Look-ups in named tables: a row name and a column name give one cell, copied from the table.

tob =
|  | zuput | bedevi | dugob |
|---|---|---|---|
| toz | 6.786 | 6.787 | 7.678 |
| pefumam | 5.723 | 1.543 | 3.058 |
| ravu | 5.283 | 9.439 | 3.058 |
| goba | 4.071 | 6.635 | 0.955 |

goba, bedevi: 6.635
ravu, dugob: 3.058
ravu, bedevi: 9.439
toz, bedevi: 6.787
toz, dugob: 7.678
pefumam, bedevi: 1.543
ravu, zuput: 5.283
pefumam, zuput: 5.723
goba, dugob: 0.955
goba, zuput: 4.071
toz, zuput: 6.786
pefumam, dugob: 3.058
Row with the largest dugob: toz

Table novus
|  | tavopi | vegis |
|---|---|---|
| ruvatu | 16 | 106 |
| ginemo | 102 | 127 |
| lor | 174 | 150 |
| vip | 236 | 159 |
| nal | 68 | 123 |
| kirad | 198 | 149 |
| piduned | 5 | 108 |
| geb | 70 | 118 |
| sar | 146 | 140 |
| gobus | 117 | 124 |
| guf | 54 | 120 |
| bokip | 167 | 143 |
| dof | 144 | 141 |

dof, tavopi: 144
geb, vegis: 118
vip, vegis: 159
sar, tavopi: 146
lor, tavopi: 174
sar, vegis: 140
ginemo, tavopi: 102
nal, tavopi: 68
guf, vegis: 120
ruvatu, vegis: 106
dof, vegis: 141

Table lazam
,buro,tiz,mulok,tubodu,nufoz,rorikoz,sas,gepizog,bon,nafigus
sifur,47363,54413,59170,-49781,60866,-64928,63135,59971,-61635,58318
lumatu,62980,-61960,60430,-31541,53272,-45703,52164,53997,-51754,47118
defon,-52132,-56470,-54780,63782,-56422,60836,-63365,-55853,58381,-63537
dukinuk,-51567,-58195,-55223,61983,-62210,58767,-61376,-60659,56218,-58942

sifur, mulok => 59170
lumatu, rorikoz => -45703
sifur, buro => 47363
sifur, tubodu => -49781
sifur, nafigus => 58318
lumatu, nafigus => 47118
lumatu, gepizog => 53997
dukinuk, bon => 56218
dukinuk, gepizog => -60659
dukinuk, nafigus => -58942
defon, nafigus => -63537
dukinuk, mulok => -55223
lumatu, buro => 62980
defon, tiz => -56470
Which row has the largest bon? defon

dogetu =
|  | sili | vome | megiveb | ruvop | pekonu | rafol | govekam |
|---|---|---|---|---|---|---|---|
| zibiror | 201 | 162 | 166 | 220 | 192 | 68 | 96 |
| vif | 197 | 162 | 170 | 228 | 180 | 80 | 92 |
| dunopi | 186 | 156 | 163 | 209 | 166 | 60 | 95 |
| penafa | 103 | 46 | 172 | 137 | 72 | 125 | 108 |
| dol | 50 | 51 | 186 | 142 | 146 | 113 | 198 |

pekonu of vif: 180
ruvop of zibiror: 220
vome of dol: 51
pekonu of penafa: 72
rafol of vif: 80
govekam of dunopi: 95
sili of vif: 197
govekam of zibiror: 96
rafol of dol: 113
pekonu of zibiror: 192
megiveb of dunopi: 163
govekam of penafa: 108
megiveb of zibiror: 166
pekonu of dunopi: 166
megiveb of penafa: 172
vome of dunopi: 156
rafol of dunopi: 60
ruvop of dunopi: 209
Which row has the largest sili? zibiror

maguzu =
columns: donanuv, ses, nanelo, mag
bis: [-15.386, 44.134, 45.566, -58.748]
zof: [-59.911, 18.690, 56.215, -10.077]
kitip: [-2.787, -93.017, -46.186, -53.639]
mabusu: [-74.272, -22.939, 47.450, 18.734]
bem: [-78.509, -24.819, 27.739, -17.610]
mosidub: [19.900, -57.255, 62.828, 40.169]
nuvu: [56.467, 31.194, 63.277, -12.421]
vuzevum: [1.608, -47.258, -22.653, -74.443]
pumi: [18.785, -1.112, -57.887, -40.643]
big: [57.333, 20.116, -64.986, 19.031]
nuse: [-75.374, -32.479, 26.424, -58.530]
fim: [-65.719, 51.842, -55.587, -44.602]

What is the donanuv of mosidub in maguzu? 19.900
What is the nanelo of bis in maguzu? 45.566
What is the mag of mabusu in maguzu? 18.734
What is the ses of mosidub in maguzu? -57.255
What is the ses of nuvu in maguzu? 31.194
What is the donanuv of nuse in maguzu? -75.374
What is the nanelo of kitip in maguzu? -46.186
What is the nanelo of mosidub in maguzu? 62.828
What is the ses of bis in maguzu? 44.134
What is the ses of kitip in maguzu? -93.017
What is the mag of bis in maguzu? -58.748
What is the donanuv of bem in maguzu? -78.509
What is the nanelo of fim in maguzu? -55.587
What is the nanelo of zof in maguzu? 56.215
What is the donanuv of fim in maguzu? -65.719
What is the mag of nuvu in maguzu? -12.421
What is the nanelo of mabusu in maguzu? 47.450
What is the ses of pumi in maguzu? -1.112

